Where one turn sends some rows of the set: a few examples, then the rows asked
zodi: |   1.3 |  -9.4 | -24.0 | -10.5 |  -4.7 | -16.3 | -27.9 |  -6.9 |  -1.3 |  26.8 |  -2.7 |   2.5 |   3.7 |  -0.9 | -15.9 |  -8.8 |
Zel: |  -9.5 | -15.1 |  -8.4 |  14.4 |  -2.3 |  -7.6 | -20.5 |   0.3 | -29.4 |  50.2 |  16.9 |  18.0 |  -2.3 | -23.5 |  -2.2 |   1.1 |
zev: |   1.8 |   6.6 | -30.4 | -10.6 |   0.5 |  -3.5 | -14.9 |  -0.2 | -15.4 |  25.2 |  -5.3 | -10.0 |   6.1 | -15.8 | -24.3 |   3.1 |
dakin: |   8.8 |  -9.3 | -30.2 |   5.8 | -18.4 | -17.1 | -22.7 |   5.9 | -23.5 |  16.6 |   4.5 |   7.9 |  17.2 | -13.8 | -25.4 |   2.2 |
zamo: |  10.4 | -26.5 |  19.5 |  16.3 | -12.2 |  13.5 | -12.9 |  10.5 |  -8.1 |  22.6 |   0.4 |  43.0 |   1.5 | -31.9 | -16.6 |  17.7 |
tas: |   6.8 | -15.6 |   0.5 |  -2.4 |   7.9 | -21.1 | -22.7 |  -1.6 |  -7.2 |  18.2 | -17.1 |  32.1 |  -3.3 |   3.1 |   1.1 |  -1.1 |
Dubub: |   3.8 |  -7.5 |  -5.3 |  14.9 |   5.0 |   1.0 |  -3.7 |  -3.5 | -48.8 |  10.1 | -10.1 |  19.7 |  -2.6 | -28.1 | -28.3 |   1.1 |
lagu: |  22.2 |  -5.8 |   0.0 |  18.2 | -18.6 |   4.8 | -42.2 |  14.5 | -19.1 |  28.4 |   2.4 |  12.1 |  11.3 |  -6.4 | -22.7 | -10.8 |
sabuv: |  -7.3 | -17.6 |  16.1 |   8.5 |   9.1 |  11.2 |  -4.6 |   2.6 | -11.5 |  10.1 |  -0.6 |  38.9 |   6.9 | -46.0 | -10.3 |  21.5 |
fugo: |   6.8 | -17.6 |   4.9 |   1.8 |  -5.5 |  45.7 | -24.9 |  -0.8 | -22.4 |   7.1 |   7.8 |  19.6 |  -0.8 | -10.6 | -13.3 |  -5.1 |
mek: |  -3.5 |   4.5 | -11.1 |   2.9 |  34.6 |  -1.2 | -24.7 |  -4.3 | -18.1 |   3.3 |   3.7 |   7.4 |  13.4 | -32.8 |   0.4 |  -4.3 |
zolek: |  -1.5 |  -6.9 |  19.6 |   0.5 |   3.8 |  43.5 | -19.4 |   5.3 |  -8.5 |  27.0 |   9.6 |  16.6 |   3.7 | -32.8 | -21.5 |  -1.6 |
Kudag: |   5.5 | -13.2 | -29.0 |   0.3 |   4.0 | -26.7 | -17.8 |   0.0 | -15.5 |   6.5 |   0.5 |   0.1 |   8.3 | -27.4 |  -9.0 |  -0.2 |
kav: |  28.2 | -11.2 | -10.1 |   5.3 |  13.7 |  16.9 | -13.7 |  16.3 |  -5.4 |  -0.8 |   3.0 |  20.5 |  12.0 | -14.4 | -30.7 |  18.9 |
Tarot: |   5.1 |   3.6 |  -2.6 |   9.7 |  -6.0 |  16.2 | -18.7 |  -1.7 |  -9.7 |  19.0 | -15.8 |  40.6 |   1.1 | -49.6 |  -9.5 |  22.9 |
Nupu: |  15.3 |  -0.1 |   5.6 |   1.6 |   4.4 |  -1.3 | -11.1 |   2.9 |   6.0 |  25.6 | -15.4 |  -2.6 | -22.0 | -33.3 |  -9.3 |  -8.0 |
Semu: |   1.8 | -34.8 | -10.7 |  -2.2 |  -7.7 |   8.1 |  -7.2 |  21.4 | -16.4 |  41.4 |  -4.0 |   0.9 |  -3.3 | -19.3 | -11.2 |  12.0 |
Vatu: | -11.4 |   7.4 | -15.0 |  -0.3 |   0.3 |  16.9 | -17.6 |  -8.7 |  -3.6 |  26.7 |   5.7 |  38.2 |  18.2 |  -7.0 | -32.3 |  -5.1 |
Runal: |   9.3 | -30.5 |  -5.0 |  15.0 |  -5.2 |   0.7 | -21.9 |   9.4 |  15.6 |  -3.9 |  12.0 |  16.4 |  17.6 | -22.3 | -14.0 |  -6.1 |
nabu: | -32.0 | -26.6 |  -8.0 |  -6.1 |   3.6 |  -0.1 |  -5.7 |   3.1 | -13.0 |  25.8 |   5.6 |  11.7 |  14.2 | -11.6 |  -4.0 |  11.5 |
Zelig: |  -3.8 | -16.8 |  26.8 |   2.2 |  12.5 |  24.3 | -21.8 |  -9.2 |  -9.5 |  27.6 |   9.3 |  25.5 | -11.9 | -22.2 |  -6.7 |  -9.0 |
fil: |   5.5 |  -5.2 |   5.4 |  15.4 | -14.2 |   5.3 | -25.4 |  -6.8 |   6.1 |  18.6 |  -5.6 |  46.6 |  -1.1 | -32.8 |  -0.2 |  18.2 |
Gimav: |   5.7 |  11.2 |  -4.5 | -12.7 |  26.8 |   7.0 | -33.8 |  -0.2 | -10.7 |  12.9 |  -7.3 |  30.6 |  11.4 | -37.1 | -24.7 | -12.2 |
Rasuk: | -13.5 | -16.5 | -12.3 |   2.5 |  -3.3 |   4.3 | -26.0 |  16.7 |  -4.4 |  37.6 |  11.4 |   3.0 |  17.4 | -48.2 |  -7.3 |  -1.0 |
Ratap: |  -0.9 | -19.5 |  14.4 |  -4.0 |   5.4 |  32.8 | -23.7 |  -6.0 | -17.9 |  -3.1 |  -1.9 |   9.2 |  -8.6 | -22.7 |   0.6 |  -8.8 |
Lop: |  22.6 |  17.5 |  14.6 |  15.1 |  -7.7 |   0.4 | -29.6 |   3.1 |  -1.2 |  19.3 |  13.3 |  14.5 |  -6.6 | -10.2 | -17.8 |  -1.5 |
sene: |   0.2 | -11.9 |  22.1 |   2.3 |   3.4 | -14.7 | -22.7 |  -2.3 | -20.7 |  -5.7 | -19.6 |  22.5 |   2.0 |  -9.2 | -21.2 |   2.9 |
nutip: |   7.9 |  10.6 | -13.3 |  -1.6 |  -0.7 |  15.8 |  -7.3 |  22.3 |  -8.6 |  13.5 | -11.5 |   4.8 |  23.0 | -21.0 | -23.6 |  20.8 |

Tarot moves to Ratap
tas moves to lagu
And these:
nabu moves to Zel
Zelig moves to zamo
Nupu moves to Runal
dakin moves to zev
Gimav moves to sene

